Each named turn below is shown by a few rows before and after it. Which turns, in which order, take the first row of each later pair to the second? The first pair is answered.
turn bok:
[-6,5,18,15,-9,-4,-15,8,15,-6,16,15,-7,-5,17,-6,-11,2,3,12,-4,10]  ->  [-7,4,15,19,-7,-4,-9,8,16,-7,19,16,-7,-6,17,-3,-7,-2,5,15,-4,12]
[-18,2,10,-4,-7,8,-5,11,2,6,3,-24,7,14,8,-8,-25,-5,-7,24,-5,21]  ->  [-23,7,5,7,2,13,13,11,4,5,8,-8,2,16,-6,4,-10,-11,-8,28,-12,27]
[3,-2,12,9,-2,-13,21,0,-1,-7,-14,1,-1,5,-2,-6,-1,16,-7,-5,12,11]  ->  [5,-7,14,4,-7,-14,12,0,-1,-3,-14,-5,4,3,3,-9,-8,19,-6,-2,12,11]
[1,4,-8,5,2,-10,8,-11,-8,0,18,2,-9,-11,-16,17,16,-18,-4,-2,-10,10]  ->  [9,3,-1,4,4,-14,5,-8,-9,-7,11,4,-18,-11,-16,11,13,-9,-7,-22,-1,-1]
turn lazur:
[-4,-14,-2,-10,5,-3,-11,-7,11,29,3,-14,14,-8,16,-12,-1,-4,6,11,-2,16]  ->  [0,-16,5,-11,11,-8,-10,-6,13,22,6,-18,5,-8,8,-15,0,-2,4,0,-2,25]
[-1,-8,0,1,6,4,2,8,4,2,2,12,-1,0,1,-6,-8,8,6,5,-1,15]  ->  [-2,-8,-1,3,5,5,1,7,4,3,1,13,2,1,2,-6,-7,7,7,6,-2,15]
[5,-21,5,0,5,-9,15,4,-7,8,-3,-18,-3,-5,-2,-7,-1,6,-1,-14,11,-2]  ->  [2,-20,4,3,3,-1,11,7,-8,8,-9,-12,3,-3,8,-3,-3,12,4,-12,14,-8]
turn buger:
[-7,-6,-6,10,16,0,24,-5,-7,13,1,8,-1,15,-1,27,8,0,3,-2,7,8]  ->  [-4,-5,-9,6,13,-2,21,-8,-10,18,1,7,0,13,-2,27,10,1,3,-6,12,0]
[3,-3,-10,0,7,1,17,-2,0,7,3,2,-3,-2,-5,9,8,2,5,-14,4,-2]  ->  [1,-5,-7,3,9,-1,19,-3,2,5,5,1,-4,2,-7,10,8,5,5,-14,2,7]
[-3,1,7,8,1,-10,-1,6,1,1,-21,15,-3,7,6,5,-8,12,3,-3,8,-5]  ->  [1,-2,11,2,3,-15,-5,2,0,4,-19,9,-8,6,4,2,-9,14,1,-10,11,-7]
[5,-2,6,-15,-12,-13,-15,-10,4,7,2,-3,-3,-8,-8,-12,7,-9,3,-1,-3,-5]  ->  [-1,-5,12,-2,-7,-10,-8,-3,10,-6,4,0,-4,-5,-10,-14,5,-8,2,8,-16,16]
turn siz:
[3,3,8,-3,1,3,-7,4,-2,-11,-5,-3,-1,-5,-1,-14,-2,9,1,-6,8,-11]  ->  [0,5,6,-5,-1,1,-9,0,-2,-12,2,-2,-2,-7,-13,-11,4,-2,-5,0,2,-7]
[8,-2,-6,1,11,-7,14,-4,0,8,7,-5,-1,-1,-1,9,1,0,0,0,0,0]  ->  [7,-5,-1,4,13,-9,10,0,4,3,1,-11,0,2,6,4,-8,7,2,0,0,10]
[-3,-1,-1,5,-17,2,0,-7,-10,1,-12,4,18,4,7,-5,2,9,-3,11,8,9]  ->  [-5,-1,-3,2,-16,0,-3,-13,-7,-1,-6,5,16,4,-2,-4,10,0,-10,15,3,11]
turn sisu:
[-3,5,-6,6,7,10,6,2,-14,-16,-4,11,1,-8,-9,3,14,-1,3,-11,-3,-16]  ->  [-1,3,-13,-1,7,10,11,-2,-15,-3,-2,10,1,-5,-9,5,16,-1,4,-10,1,-18]
[0,2,-1,-2,-4,-4,-8,-3,6,-5,10,-3,-5,-3,-14,-4,3,-16,-10,3,-11,9]  ->  [-1,0,-3,-4,-2,-3,-4,-7,3,3,12,-7,-1,-3,-14,-1,6,-17,-10,6,-7,9]
[5,-6,3,-1,0,0,-7,8,2,-7,3,-5,-2,3,-2,0,-9,1,-1,2,0,0]  ->  [6,-4,2,-3,1,-3,-5,6,0,-8,5,-7,-5,2,-4,1,-7,-1,-2,-3,3,-3]

(2 to 3 turns a pair)
[-10,1,-21,-2,-1,11,6,-10,-3,4,14,3,13,6,3,17,-10,2,3,13,-7,4]  ->  [-5,13,-9,8,7,8,4,-3,-3,-24,12,18,-8,1,-6,13,-4,-1,-2,-6,-8,-8] => sisu, bok, sisu
[2,-8,-1,2,-7,2,-2,5,4,-3,-9,-3,9,0,11,-4,-15,8,2,-2,5,2]  ->  [-6,0,-7,4,-8,5,-3,-1,6,-6,3,7,10,-2,-3,3,-3,-8,-4,14,-8,5] => bok, siz, sisu
[3,-10,0,-1,3,2,3,0,-2,12,-6,-14,7,8,13,-4,-6,8,4,-3,0,3]  ->  [-2,-10,-1,10,11,7,19,2,2,7,-2,-2,2,8,5,5,4,4,4,-1,-7,11] => buger, bok, bok
[-5,-8,-4,-15,-10,-1,5,5,-10,9,-3,-7,12,-2,4,8,0,8,17,19,-4,17]  ->  [-6,-4,4,-9,-9,-2,0,7,-5,-7,3,-2,7,-5,-4,4,3,1,12,23,-14,24] => siz, sisu, lazur
[8,1,9,7,6,-6,-1,7,0,-14,-6,11,-18,-3,-9,-7,1,4,-3,-24,4,-8]  ->  [9,-11,3,-13,-6,-8,-7,-4,-7,19,-4,-14,2,-1,4,-11,-11,9,2,-12,12,-5] => bok, sisu, sisu
[9,12,-3,-4,8,-9,1,-4,0,-10,16,9,-21,-8,-32,2,23,-18,-12,-16,-5,-6]  ->  [16,-5,2,-3,14,-4,15,3,-8,7,-12,-2,-13,3,3,3,-1,21,7,-35,21,-14] => siz, sisu
